In the rows, 128 means zero.
Turns, then the turns between two rows, first turn first; the first pair answered:
Q (before -> after):
[171 124 149 209 135  98 166 148] -> [181 138 156 204 134  97 160 152]
[ 68  81  91  98 121 136 119  98] -> [ 78  87 110  76 113 106 147 103]
[158 129 154 113 121 126 131 127] -> [159 134 145 120 121 143 112 127]
F (before -> after):
[126 108 117  87 123 104 152 109] -> [134 118 130 100 162 117 167 122]
[117 104 107 147 113 130 104 134] -> [118 101 115 164 139 130 125 139]
[128 142 126 142 141 136 124 129] -> [125 139 116 132 121 133 112 125]
M (before -> after):
[172 148 142 169 112 101 127 139] -> [125 100 109 151  81  92 115 114]
[150 155 125 120  91 162  60 150] -> [ 94 107 105  73  96 150  87 123]
[163 143 143 153  94  97 116 148] -> [118 104 116 125  79  88 120 125]
[136 135 149 132 152 113 159 139] -> [152 139 139 166 117 115 122 140]
N (before -> after):
[122 122 131 143 166 131 166 122] -> [130 138 121 164 155 159 127 125]
[122 115 135 128 117  99 153 130] -> [119 131 136 117 159 135 149 130]
[144 147 149 136 174 161 155 143] -> [156 148 133 173 124 165 112 143]
Then:
Between the rows of a pair lie two turns.
[107 127  97 121  98 126 119 120] -> [110 137 114  90 113 111 145 126]	N then Q
[177 175 156 130 122 163  99 159] -> [113  88 127  90  70  94 136 123]	M then N
[155 148 139 123 122 135 126 143] -> [153 139 140 117 121 122 144 145]	N then N
[151 186 126 122 104 152  91 146] -> [ 76 117  89 107 126 158 105 111]	Q then M
[107 141  89 182 105 151 109 115] -> [ 84 109  99 155 132 109 176 110]	Q then N
[142 136 155 139 155 128 150 145] -> [104  90 118 135 110 121 123 119]	M then M
[109 111 118 116 168 141 146 121] -> [138 147 125 119 161 163 113 135]	F then M
[119 108 111 121  71  90 180 140] -> [136 166 137 105 169 158 181 158]	M then N
[148 157 144 167 139 124 118 137] -> [117 113 121 179 136 121 125 120]	M then F
[136 115 123  37 114 128 124 124] -> [126 115 124  64 177 173 126 124]	F then N
[156 148 123 143  95 130 113 128] -> [116 104 123 141 139 114 169 113]	M then F
[149 160 134 111  94 144 119 127] -> [138 154 144  93 110 128 151 126]	N then N
[102 113 129 166 105 118 114 116] -> [102 139 151 127 169 142 139 123]	M then F
[133 113 136 156 118 100 141 137] -> [131 115 130 142 105  96 135 135]	Q then M
[128 131 130 123 164 126 150 142] -> [138 139 115 117 111 134  99 139]	F then N
[139 157 129 147 102 147 130 112] -> [105 123 114 129 115 143 146  99]	Q then M
[146 175 117 137 169 202  90 138] -> [153 103 113 213  83 100 133 135]	N then F
[136 128 103 135 123 149  86 134] -> [108  99 108 112 159 133 137 127]	Q then M
[128 114 148 112 143 100 171 119] -> [148 146 126 157 136 163  97 124]	N then M
[140 162 160 112 142  99 148 127] -> [141 178 150 105 126 120 114 127]	F then N
[145 126 126 107  98 126 126 130] -> [138 140 132  94 129 148 132 132]	N then N
[124 109 142  96 132 125 134 116] -> [151 137 150 127 140 148 115 129]	M then Q
[141 105  92 141  56 126  74 116] -> [107  95 127  84 184 121 185 112]	M then F
[130 150 138 110 198 169 135 130] -> [123 157 124  63 143 162 102 125]	F then M
[157 149 104 138 119 167  94 102] -> [131 100  94 166 126 147 118  90]	Q then F
[176 164 134 117  95 100 160 163] -> [125 128  83 113  55 132 104 128]	Q then M
[123 140 116 136 150 179 102 120] -> [106 132 116 121 163 176 118 115]	M then M
[136 116 153 100 131  84 175 135] -> [168 152 143 128  83 111 105 141]	Q then M
[152 149 130 163 130 137 109 132] -> [140 118 121 167 105 110 118 124]	F then F
[103 131 120 112 170 170 103 127] -> [109 137 134  83 173 148 129 128]	F then M
[138 158 129 124 148 163  92 135] -> [104 110 102 138 122 153  85 114]	Q then F
[203 146 156 204  98 113 143 149] -> [201 161 139 196  84 139  98 146]	Q then F
[133 117 128 171 120 143 128 116] -> [107 103 119 145 137 143 144 104]	M then N
[161 144 135 137  87 116  83 118] -> [106 110 130  68 135 116 124  96]	M then N
[153 115 141 128 147 118 141 161] -> [147 119 131 141 155 143 120 156]	N then Q
[150 132 141 164 137 112 159 146] -> [145 149 123 164 142 161 108 139]	F then Q
[141 132 112 207 123 147  76 126] -> [154 116 143 162  85  52 151 137]	N then Q
[166 137 148 159 152 117 134 152] -> [123 111 106 111  98 125  83 123]	F then M
[147 141 126 168 126 127 107 132] -> [131 115 128 159 130 101 144 126]	Q then N
[157 167 138 149  95 127  91 142] -> [161 166 146 130  89 101 114 146]	N then Q
[142 134 139 158 101  99 134 140] -> [132 128 136 126  94  89 139 136]	M then Q
[ 98 114 118 109 144 144 121 109] -> [102 118 132  90 139 122 141 113]	Q then Q
[129 157 131  77 124 154  94 131] -> [130 128 135  75  88 101 125 129]	N then N
[102 111 133 129 141 141 151 106] -> [108 125 136 121 149 152 145 108]	F then Q
[108 127 103 139 180 142 140 133] -> [ 93 119  88 122 156 146 117 124]	F then Q
[106 100 123 150 145 116 153 129] -> [139 158 135 134 149 153 113 145]	M then F
[105 132 139 163 168 130 167 128] -> [119 157 133 172 165 156 130 135]	Q then N
[134 174 166  22 125 151 164 142] -> [133 176 151  21  77 154 122 136]	F then Q
[161 143 117 125 118 140  95 132] -> [142 115 118 101 105  99 136 123]	N then M
[131 115 135  60 100  69 150 133] -> [186 184 149 100 122 124  98 155]	M then Q
[101 102 101 168 123 143 122 118] -> [112 101 126 132 118  95 172 127]	N then Q
[ 99 124 104  91 166 161 118 111] -> [102 118  90 119 132 165  86 110]	Q then N
[145 144 122 154 120 180  79 137] -> [158 108 147 184 122 108 161 149]	N then F
[132 123 136 147 173 168 114 150] -> [125  93 119 123  79 113 101 137]	F then N
[111 134 133  29 171 125 147 112] -> [114 151 121  48 178 169 103 112]	Q then Q
[112  95 135 126 104  92 159 124] -> [145 141 162 115 132  98 167 144]	Q then F
[149 121 113 119  87  95 138 112] -> [172 148 138 132 133 106 160 127]	F then Q
[123 130 126  99 103 115 139 126] -> [150 138 145 139 120 112 151 139]	F then M
[128 106 142 128 117  99 161 129] -> [155 134 136 165 107 134 112 136]	F then M
[101  80 112  77 145 129 157 119] -> [117 118 116  62 164 168 131 128]	F then F
[146 129 143 141 128  73 147 138] -> [132 136 146 122 167  92 159 138]	M then N
[163 168 144  86 108 125 110 136] -> [138 137 134  69  91  98 128 124]	M then N
[ 93 120 137  84 184 129 204 132] -> [ 85 125  75 104  83 178  76 113]	N then F
[111 149 124  46 119 153 112 120] -> [ 88 123 122  57 154 157 135 113]	F then N
[177 128 149 120 117 143  96 116] -> [166 116 161  97 132 116 137 114]	N then N
[131 112 128  93  78  76 148 128] -> [145 158 147  59 124 108 147 138]	Q then N
[132 162 164 112 116 136 152 148] -> [120 146 133 151  89 153 108 138]	M then Q
[122 130 130  89 140 121 150 152] -> [116 116 106  99 102 131 113 143]	N then F
[124 148 140  85 138 134 118 120] -> [104 110 118 101 108 119 116 110]	Q then F
[116 164 115  35 107 172  88 115] -> [ 65  64  88 100  85 122 135  88]	Q then F
[123  98 119 169  50 105  95 116] -> [152 150 187 119 166 103 188 144]	M then M
[146 133 130 196 152 158 105 129] -> [ 92  94 120 128 185 146 153 108]	M then M
[ 84  93  89 116 108 140 102 102] -> [ 94  96 113  78 109  98 146 108]	N then Q
[118 109 120 121 132 104 156 124] -> [154 160 130 119 136 132 128 139]	M then F
[144 167 126 141  99 139 108 145] -> [117 130 138 114 117  95 177 134]	F then N
[153 139 156  88 111 112 120 142] -> [136 122 141  84  97 108 111 131]	M then M
[134 116  92  87 111 120 110 127] -> [151 143 107  79 146 137 116 136]	M then Q
[128  74  99 194  76 128 102 121] -> [150 105 155 100 110  70 197 140]	N then Q
[139 166 112 142 111 161  99 123] -> [111 110 106 154  88 109 140 112]	Q then N
[142  97 124 171  78  75 122 134] -> [152 147 169  91 154  87 171 149]	N then Q
[121 107 110 116  85 107 112 116] -> [136 143 141  76 131 116 141 128]	M then Q
[139 130 143 138 171 148 132 127] -> [120 121 118 125 133 157  92 112]	F then Q
[133 124 123 135  87  80 139 151] -> [138 134 138 123 116  78 159 155]	M then M
[174 175  95 146 106 160  74 160] -> [ 94  82  84  80 114  85 161 126]	F then M
[146 138 148  99 118 141 105 134] -> [126 113 149  84 132 124 139 129]	F then N
[172 151 132 152 117 161  93 132] -> [145  87 124 166  91 103 137 121]	Q then N
[118 149 157 114 159 147 175 123] -> [113 137 118 133  73 155  98 110]	N then F
[ 99 119 134 127 153 147 134 135] -> [106 105 127 148 104 124 121 133]	N then N
[100 158 101 153 159 187 107 117] -> [ 66 102  97 107 134 117 163 101]	N then M
[108 108 121  94 118  98 150 124] -> [127 152 132  77 141 136 124 133]	Q then N
[122 106 118 160  99 121 120 130] -> [140 122 147 150 139 113 159 142]	N then M
[105 136 125 145 159 153 101 129] -> [ 81 102 121 121 137 114 133 118]	N then M
[184 140 155 170  92  95 144 161] -> [172 124 135 183  68 106 120 155]	N then M
